One turn moves each row of this set onto another row. After a few examples, where does it send each row asked below?
Nafo: [ 11  -5   3   8 -10  -9 -16   5   8 -19  -3  -2  -2   2  -2  -9  12  -4
   6   4   9  14  17  11   8  -9   8 -11   4   1  -6   2  -1  -5  -3]
guk: [  9 -10   6   6  -9  -7 -10   6   8 -18  -2   1  -5  -1  -2 -10  13  -6
   1   4   7  14  24   8   8  -8   7 -16   6   0  -5   4   3   0  -4]
zelal: [-31   1   7   7   9  -2   5   6   8  -7  -2   1  -3  -8   2 -12  12  -7
  13   5   2   1  17  10   8  -1   1 -10  -1  -5  -2   4  10  -6  -2]
zosu: [  8 -12   4   5 -12  -8 -12  10   3 -14  -2   1 -10  -5   1 -10  14  -7
   2   5   7  14  16   4   7  -5   3 -16   9   0  -7   6   0   5  -4]
kuvo: [-11   3   4  -4   7   9  -6  -4  -6  -8  11  -8  -7   2   2  -8   3 -16
   8  11  -6  -4   1   3  14   4  -2 -16 -15   0 -11   3  -8   2  -3]
vopog: [ -9   6   4  -3   9   9  -6  -7  -2 -11  10  -9  -2   7  -1  -7   1 -15
  10  10  -6  -4   5   7  16   1   1 -14 -18   1 -11   1  -7  -4  -3]
gazor: [  9  -7   3   7 -12 -11 -18   8   3 -16  -3  -2  -7  -3   0  -9  13  -5
   8   6   9  14   9   8   6  -7   5 -11   6   0  -8   4  -4   0  -3]
bos: [  6  15 -13   0   2 -20   7   4   2 -10   3  -3  -9 -11  -1  -9  15  -5
   1   8   1  -1  14   4   7   3  -1 -17  17  -5  -8   4  11   1   2]
nalog: [-12   0   6  -6   8  11  -1  -4  -4  -8  11  -6  -8   2   1  -8   2 -18
   4  10  -7  -4  10   2  14   4  -2 -19 -14   0 -10   4  -3   3  -4]
bevu: [ 10   1  -2  -4  -6   9   3   5  -4 -11   2  -1 -15   7   2 -13   8 -31
   1   5   5   6   9   0  10   2  -5 -12 -13  -2  -9   7   6   5  -6]
Mame: [-29   5   5   8   9  -5   0   4   9 -10  -3  -1   1  -6   1 -11  12  -5
  18   5   3   1  11  13   8  -3   3  -6  -3  -5  -4   1   6 -11  -1]
libus: [  5  -4  -4   5   5 -21   7  -2   5  -4  -1  -7  -6   3  -5 -14   6   7
 -10   9   6   2   8   7   9  -4   3  -7   5   4 -23   1  -1  -3  -3]
Dag: [  8  19 -15   2   3 -21   4  -1   5 -12   3  -5  -3  -7  -2  -8  14  -3
   4   8   2  -1  13   8   8   0   3 -13  14  -5  -8   1   9  -7   3]
bupod: [  4  -5  -3   5   6 -20   8  -1   6  -4  -1  -6  -6   3  -6 -15   6   6
 -12   9   6   3  10   6   9  -4   3  -8   6   4 -22   1   0  -2  -3]
Vot: [  7  17 -13   1   4 -19   8   1   6 -12   3  -3  -5  -7  -3  -9  14  -5
   0   7   1  -1  19   6   8   1   2 -17  16  -5  -6   3  12  -4   2]
rafiv: [ 11   6  -5  -2  -8   6  -3   5  -5 -12   2  -5 -12   7   3 -12   8 -29
   8   6   7   5  -2   2  11   2  -3  -7 -14  -3 -11   5   1   1  -5]
Vel: [  4  -5  -4   4   5 -21   7   0   3  -3  -1  -7  -7   1  -5 -14   6   6
 -10   9   6   1   6   5   8  -4   2  -7   6   3 -23   1  -3  -1  -3]
los: [-19  16  -1  -1   3  -4  -7   7   2   6  -8   2 -10   8   4 -17  17 -25
  -1  10   1   0   2   1   2   3   1  -6  -3   7  -1   5  11   1   0]
dise: [  3  -6  -3   4   5 -20   8   0   4  -3  -1  -7  -8   1  -5 -14   6   6
 -12   9   6   2   9   5   8  -3   3  -8   6   4 -23   2  -1   1  -3]
viz: [ 12   5  -1  -2  -3   9   4   1   2 -15   2  -2  -9  13  -1 -13   7 -30
   2   3   6   6  15   5  12  -2  -1 -10 -16  -1  -7   4   9  -3  -5]
teku: [ 13  10  -5   0  -4   6  -3   1   0 -15   1  -5  -6  14  -1 -11   6 -28
   8   4   8   6   4   7  13  -2   0  -4 -17  -2 -10   3   3  -6  -5]
rivat: [-30   4   4   8   7  -6  -3   7   4  -6  -3  -2  -3 -10   3 -11  12  -5
  20   7   3   1   2  10   7   0   1  -6  -1  -5  -6   3   3  -7   0]
guko: [-19  17   1  -1   5  -3  -4   6   6   4  -7   3  -8  11   3 -17  17 -25
  -3   9   1   0   8   3   2   2   2  -7  -4   7   1   4  14  -2   0]
kedan: [-10   4   6  -4  10  11  -1  -8   0 -11  11  -7  -3   7  -1  -8   1 -17
   5   9  -6  -4  13   5  15   0   1 -16 -17   1  -9   2  -2  -2  -4]
feben: [-17  20  -2   0   3  -6 -10   6   4   4  -8   0  -6  11   3 -16  16 -24
   3  10   2   0  -1   4   2   1   3  -4  -4   7  -1   3   9  -3   0]
rabu: [-31   0   6   6   6  -3   2   9   3  -5  -3   0  -7 -13   4 -11  13  -7
  15   7   2   1   8   7   7   2  -2 -10   1  -6  -5   5   6  -1  -1]
monan: [-18  19   0   0   6  -4  -7   4   7   3  -8   2  -4  14   1 -17  16 -24
   0   9   1   0   6   6   3   0   4  -4  -6   7   1   2  12  -6   1]
gorup: [  7  18 -16   1   1 -21   3   3   1 -10   3  -5  -6 -10  -1  -8  14  -3
   5   9   2   0   8   5   7   2   1 -14  16  -6  -9   3   7  -2   3]

libus moves to bupod
zosu moves to gazor
Where do these go?
Vot moves to bos
vopog moves to kedan
feben moves to monan
zelal moves to rabu
teku moves to viz

One turn moves each row of this set onto another row. After a few examples, where does it send each row asked below?
gor: [-19  -6   9  -1  -2   6   1   1   0 -11  -8  -9  -3  11 -11  -4   7   5
  -2   7 -14   0  -4  10  -6  -1   4   7  -2   8   1   7  -3 -11  13  15
   0   9   4  -1 -17  -6   7   4  11  -2  -5 -12]
Lavug: [  3  -1   4  -6   9   0   4  11   1 -10  18   5  -2   0  -7  -2  -5   9
   4  -7   9 -13  -7   0  -4 -17   7   3  -5   4   1  19 -11 -14  12  -4
 -14  14  -4 -16   2  -4   2 -10   1  -3  -2 -18]
tufan: [-11   0   1  -4  -5   8  -2   5   5   9   4   7  14  -7 -12 -14   7   0
   6 -10   7  -6   9  12   0  -7   8 -10 -12  -2  -5  11   5  -6  -4  -7
  -6  -4  -4   5 -10   0   0  -3  20  -5  -1  -3]
pov: [-16  -4   8  -6  -1   7   2   2  -3 -10   1 -13  -3  16 -15  -3   2   9
  -6   8 -17  -1  -1   9  -7  -3  -1   5  -3   7   2   3 -10 -14  13  13
  -3  11   3   2 -14  -5   1   5  12  -2  -7 -10]
Tis: [  5  -7  -9  -9  -5   4 -14  -3  -2   1   3 -10   0 -15  -5  -9   2   5
 -10  -5   2   1   1  20  -8  -7  -2   8  -4  -4  -6  16   2 -15   3  -2
  11  -8  -1  -8   0   0   0  -3  16 -12   1 -11]
pir: [ -4   7  -3 -13  -8   3  -3  11   3  -1   6  -6   5   1   0   1   5   9
  -5   1 -13  -4  11  -6   7  -9   8   1   0   2   0   5  -2 -14   6   6
   9   7  12  -8 -32 -12   8  -3   0  -1  10 -14]
nes: [  3  10   0 -11 -10   5  -7  15  -4   1   8  -3   4   8  -4   2   3   6
  -6   2 -10  -2  12  -5   6  -7  -1  -2   2   3   1   4  -5  -8  12   5
  10   4   8  -4 -26 -16   8   1  -3   2   9 -11]
nasun: [  9 -10  -5 -13  -2   7  -9   2  -3  -1  11  -7   1 -17  -4  -8  -1   5
  -9 -10   3  -1   1  20  -8  -9  -3   5  -4  -2  -4  15   2 -11   0  -3
   9 -10   4 -10  -1   4   2  -7  15 -12  -6  -6]
tema: [ -8   4   9 -14   1  18  -4  11   5  -3  29   0   0   9  -6   6 -10   3
   2   1   3  -9   1  -3  -8 -16  -6   3  -8   4   3   5 -16  -1  13  -4
  -4   8   4  -4  -2  -2   1  -9  19   1   4  -5]
ren: [  5   7  18 -16  -5   9  -1  11  -5  -9  17   0   2   4  -9  -2   1  10
   4  -3   2 -10  -6   1 -10  -8  -4  14  -4   5   2  10  -5   1  12   3
  -8   7   6  -9   2 -20  -1  -4   5   0   7   6]
Sizas: [ -8  -4  -3   3   2   1   0   8   4  12   5  13  12  -7 -12 -10   8  -2
   7 -10   8  -5   5   4  -2  -5   4  -6  -7  -3  -3  15   5  -5  -1  -5
  -3  -4  -6   8  -3  -6   0  -9  16  -8  -5  -6]
Dod: [  3  -9   4 -12   2   7  -3   5  -8   0  17   5  14  -2  -2  -3  -4   7
   1 -14   2  -9  -2  -2   6  -7  -2  18 -15   9   3  21 -12 -10   7  -5
 -11  11  13 -11  -1   1   3 -12   7 -11   6 -15]
Vaval: [-18  -4   6 -11  -3   5   6  -1  -3  -9  -4 -10  -3  13  -8  -7   6   6
  -3   5 -18   1  -3   6  -7  -8  10   8  -6   4   1   6  -4 -16  11  13
  -4  13   5  -4 -20  -7   5   2  11  -4  -7 -14]
Tes: [-10  -1  -1  -1   0   0  -3   7   3  12   3   9   8  -7 -13  -7   8   0
   6 -12  11  -4   8  12   2  -3   4  -8  -9   1  -3  11   6  -7   0  -1
  -4  -4  -9  10 -13   1   2  -3  17  -5   0  -9]
Zuvuf: [-18  -5  11  -4  -1   2   4   1  -3  -9   3 -11  -3  11  -8  -6   7   9
  -6   1 -20  -1  -4   8 -10  -4   3   6  -1   9   2   6  -7  -9  16  13
  -4  12   8  -6 -16  -5   6   6   8  -5  -6 -10]
kuvaz: [-11   0   0  -5   0   2  -2   8   2   9   6   9  13  -8 -12 -13   9   2
   7 -11  13  -7   8   7  -6  -6   5  -8  -8   2  -3  14   0  -5   4  -5
  -7  -7 -12   5  -8   4   1   0  15  -9  -4  -5]
fomad: [ 11 -11 -10  -7  -5   6 -11   2  -3  -1   5  -5  -1 -14  -5  -9  -1   8
  -8  -6   2  -3   2  20  -3 -11  -4   2  -2  -4  -3  15  -2 -17   3  -6
   9  -4  -1 -13   5   1  -1  -7  11  -8  -7 -12]
Lev: [ -4   5   0  -9 -10   3 -10  11   3   1   7  -2   2   3   4   2   6   5
  -7   3 -10   0  12  -2   5  -8   0  -2   4   6  -1   6  -2 -10   8   6
  15   4  10  -5 -28 -14   9   0   1   0   9 -18]
Kosop: [ -7   9   3 -11  -6   9  -5  15   2  -2  10   0   5   7   2   2   0   8
  -7   1  -9  -1   9  -6   7 -10   1   1   5   4  -2   9  -4 -10  11   4
  10   3  11  -7 -31  -9  13   1  -5  -1   5 -14]
gofu: [  6 -11 -11  -8  -1   7 -13   1   3   0   9  -6   6 -14  -7  -6  -2   4
  -6  -5   0  -3  -3  21  -8 -10  -5   4  -7  -7  -8  19   2  -9   4   0
   9  -7   1  -9   0  -5  -2  -9  18 -14  -4 -12]
Rogev: [-10   4  11 -18   0  17  -5  12   6  -5  26  -3   8   8  -6  10 -11   3
   3   1   3  -9   1  -1  -8 -14  -5   6  -6   4   4   3 -18  -1  12  -2
  -5   5   3  -3  -3  -6   1  -7  17   0   4  -6]
vun: [ -1  -3   7  -7   7   0   3   9   4  -9  19   5   3  -3  -4   0  -4  12
   5 -10   8 -12  -4   4  -2 -17   7   6  -7   3  -1  18 -11 -13  11  -6
 -14  14  -6 -16   2  -3  -1  -9   0  -2  -4 -19]
muzo: [  4 -10 -10 -12 -11  11 -10  -1   2   1   4  -8   0 -17  -4 -12   0   3
  -5  -7  -1  -4  -2  20  -7 -14  -1   5  -8  -6  -3  11   2 -13   1  -4
   7  -9   1 -12  -1  -3   0  -5  16  -9  -3  -5]
Nafit: [ -3   7   1 -12  -3   3 -10  12   4  -3  12   1  -2   4  -1   4   6   6
  -7   6 -17  -4  11  -8   5 -11   1   3   0   3  -5  10  -3  -9   7   4
  13   8   4  -4 -28 -12   6   0  -1   1  10 -15]
sisuz: [ -6  -5  -2   1  -3   5  -2   9   0  11   3  10  17  -3 -16 -11   8   1
   3 -13   8  -9   8  10   3  -4   1  -9 -12   5   0  14  -1  -8   1  -4
  -8  -1  -6   7  -8   5   0  -4  17  -7  -3 -11]
tor: [  3  -7   0 -12   6   7  -3   7  -8   1  20   5  11   3  -4  -5  -4   8
   1 -11   2 -12  -2  -5   4  -7  -4  13 -16   9   4  22 -13  -9   8  -3
 -11  14  15 -11  -3   1   4 -13  10 -13   7 -15]
zamu: [-15  -6   9  -6   4   1  -1   0  -4  -7  -2  -8  -2  16 -15   0   6   2
  -3   6 -23   2  -6   5  -5  -6   7   8  -8   9   0   8  -4  -8  13  13
  -2   8   5  -5 -15  -5   6   3   9  -1  -1  -9]
kasi: [  7   7  15 -12  -3  10  -3  10  -5  -6  18  -1   0   7 -12  -4   2   9
   2  -2   4 -11  -8  -1  -9 -10  -6  10  -9   5   2  12  -5   2  13   3
  -8   6   7 -11   3 -17  -1  -5   5  -1  10   7]

kuvaz moves to Kosop
Tes moves to Lev
nes moves to fomad
Where do these go?
muzo moves to Vaval
vun moves to Rogev
gofu moves to zamu
tor moves to kasi

One turn moves each row of this set onto another row. After a few examples, where does it send each row asked below?
Lapi: [-10   5  -6  -1  -1  -7  -1   6  10   2   1   4  -4  20   1  -5  -6   5
  -4]
nune: [ -2   7  -9  10   1  -3  -6   5  13   3  -2   1  -6   9  -8 -12  -6  -2
  -7]
Bufo: [-1  3  2 14 -3 -9 -7  7 12  6 -7  0 -2  9 -8 -9 -1  1 -5]
Rur: [-11 -10  -2   4   4  10   9  -5   1  -6  -3   0 -11  -9   8  -4  -8  -4
 -12]
gidor: [ -4  -7   6  -5   1   6   7  -5 -11  -8   3  -1  -7  -2  14   9  -6  -1
   4]
kozar: [-5  7 -4 -3 -3 -6 -4  4  1 -1  8  0 -3 23 -2  2 -6 -2  4]
nuni: [ -7   5 -11   2  -1  -5  -3  10   8   0   6   1  -5  19  -3  -4  -9   2
  -5]
Dos: [ -4  -8   7  12   4   8   7  -5  -1  -6  -8  -5  -8 -14  -2  -5  -5  -7
  -8]
buk: [  2  -8  14  11  -1   5   0  -7  -5  -4  -6  -6  -5 -15   2   4  -4  -5
  -2]
Rebat: [ -6  -5   6  -6   3   7  10  -7 -12 -10   2  -3  -6  -1  10   8  -8  -1
   4]
Pimo: [ -5 -10   7  12   2   7   4  -7   2  -4  -7  -4  -7 -15   2  -2  -7  -6
 -12]
ros: [ 4  7  1  4 -6 -9 -9 10 -2  1  6 -2 -1 16 -5  4 -5  2  7]
Bopev: [  0   5   0  16  -3  -6  -9   6   8   4  -2  -4  -3   9 -12  -9  -2  -7
  -4]
Bil: [  5   6   5  12  -6  -8 -12   6   1   3   0  -4  -1  11 -10  -2  -1  -6
   5]
Makad: [  2  -8  11  12  -1   5   4  -6  -9  -5  -6  -7  -6 -14   6   2  -4  -4
  -4]
gupo: [ -4 -10   5  12   2   8   4  -4   1  -4  -7  -3 -10 -15   3  -4  -4  -6
 -10]
zazo: [ -8   3  -5   8   0  -7  -3   6  15   4  -4   2  -4  14  -4 -10  -4   2
  -9]
nuna: [-10  -8  -1  -2   3   8  12  -7  -7  -9   0  -3  -8  -2  13   4 -10   0
  -8]
Lubu: [-10  -9  -1   6   4   8  11  -7  -2  -7  -3  -3  -9  -7   9  -2  -9  -3
 -13]
lifur: [-12  -8   0  -5   3   8  10  -9  -3  -9   2  -1  -8  -1  12   5 -11  -1
  -7]
ber: [ -5  -7   7  -6   0   5   7  -8 -10  -9   3  -2  -6  -2  13  11  -9   0
   2]
Gol: [ 3  7  3  3 -6 -8 -9  5 -3  1  5 -3 -1 18 -4  3 -3 -3  9]
lazom: [-3  6 -6 -2 -3 -7 -5  9  1 -1  8  1 -3 21 -1  2 -8  3  3]
Gef: [-12  -6  -1  -5   6   9  14  -7  -5 -10   1  -1  -8  -1   8   2 -10  -2
  -5]
Kef: [ -4  -9   5  13   2   7   7  -5  -3  -5  -7  -6  -8 -13   5  -2  -6  -4
 -12]
tete: [-3 10 -8 -5 -1 -5 -4  4  4 -1  6  3 -4 20  0 -1 -7  2  4]
Tad: [-11  -9  -2  -5   4   9  10  -6  -4  -8   2   1 -10  -2  14   3  -9  -1
  -5]
muk: [-5  6 -1 -3 -3 -9 -3  6  3  1  3  2 -1 21  3  1 -4  6  4]
gifa: [  3  -7  13   3  -2   5   2  -4 -13  -6  -1  -4  -6  -9   9   8  -3  -3
   6]
Pelop: [  7   6   3  13  -6  -9 -11  11   2   3   1  -4  -1  10  -9  -1  -3  -1
   3]
soz: [  2   4  -2  16  -3  -7  -9  11   8   3  -1  -3  -3   8 -12  -7  -4  -2
  -5]
Laga: [-11  -8  -1   5   7  10  12  -6   0  -8  -4  -3 -10  -8   3  -5  -9  -5
 -11]
Pem: [  2  -7  12   5  -1   4   5  -6 -14  -7  -2  -6  -4  -8  10   8  -5  -1
   1]
guvub: [  2  -5  13   2   0   5   5  -6 -14  -8  -2  -5  -4  -7   5   8  -4  -3
   7]
Rosu: [-5  3 -9 10 -1 -5 -5 10 11  2  2  0 -5 13 -9 -9 -7 -1 -9]
vuga: [  3  -9  12  11  -1   6   1  -4  -7  -4  -6  -4  -8 -15   4   2  -2  -5
  -1]
Nudud: [ -8   4  -8  10   0  -4  -5   5  12   3   1  -1  -6  14  -9 -10  -6  -6
  -8]
mezu: [-12 -10   0   4   4   9   9  -8   3  -6  -3  -2  -9  -8   6  -2 -10  -4
 -13]
Zad: [  2  -6  13  11   1   5   4  -4  -9  -6  -7  -7  -5 -14   0   1  -3  -6
   1]
Milu: [  1  -6  14   2  -2   4   2  -7 -11  -7  -1  -5  -4  -8   8  10  -5  -2
   5]
fepa: [  2   6   7   3  -6 -11  -8   7   1   3   0   0   1  16  -1   2  -1   5
   8]
mefat: [ -6   8 -12   1   2  -3  -2   4  10   1   3   3  -6  16  -3  -8  -8   0
  -4]
Zuget: [ -4  -7   6  -2   0   5   9  -7 -13  -9   1  -4  -5  -3  14   9  -8   1
   0]
Mol: [  6   8  -1  14  -2  -6 -11   6   9   4  -4  -2  -3   6 -10  -9  -2  -3
  -1]
sunu: [  9   9   3   9  -4  -8 -12   5   1   3  -1  -2  -1   9  -7  -2  -2  -1
   8]
sov: [-10   5 -10   1   0  -4  -2   4   8   0   6   1  -5  21  -4  -5  -8  -3
  -4]
Nor: [ 5 10 -1  0 -4 -7 -8  5 -1  0  5  0 -2 16 -2  2 -4  1 10]
giz: [  5   5   8  11  -6 -11 -10   8   5   5  -5  -1   1  10  -6  -3   1   2
   3]

muk moves to Lapi
Bil moves to Gol
Where do these go?
buk moves to Milu
ros moves to lazom
Pem moves to Zuget
tete moves to mefat
gifa moves to gidor
guvub moves to Rebat

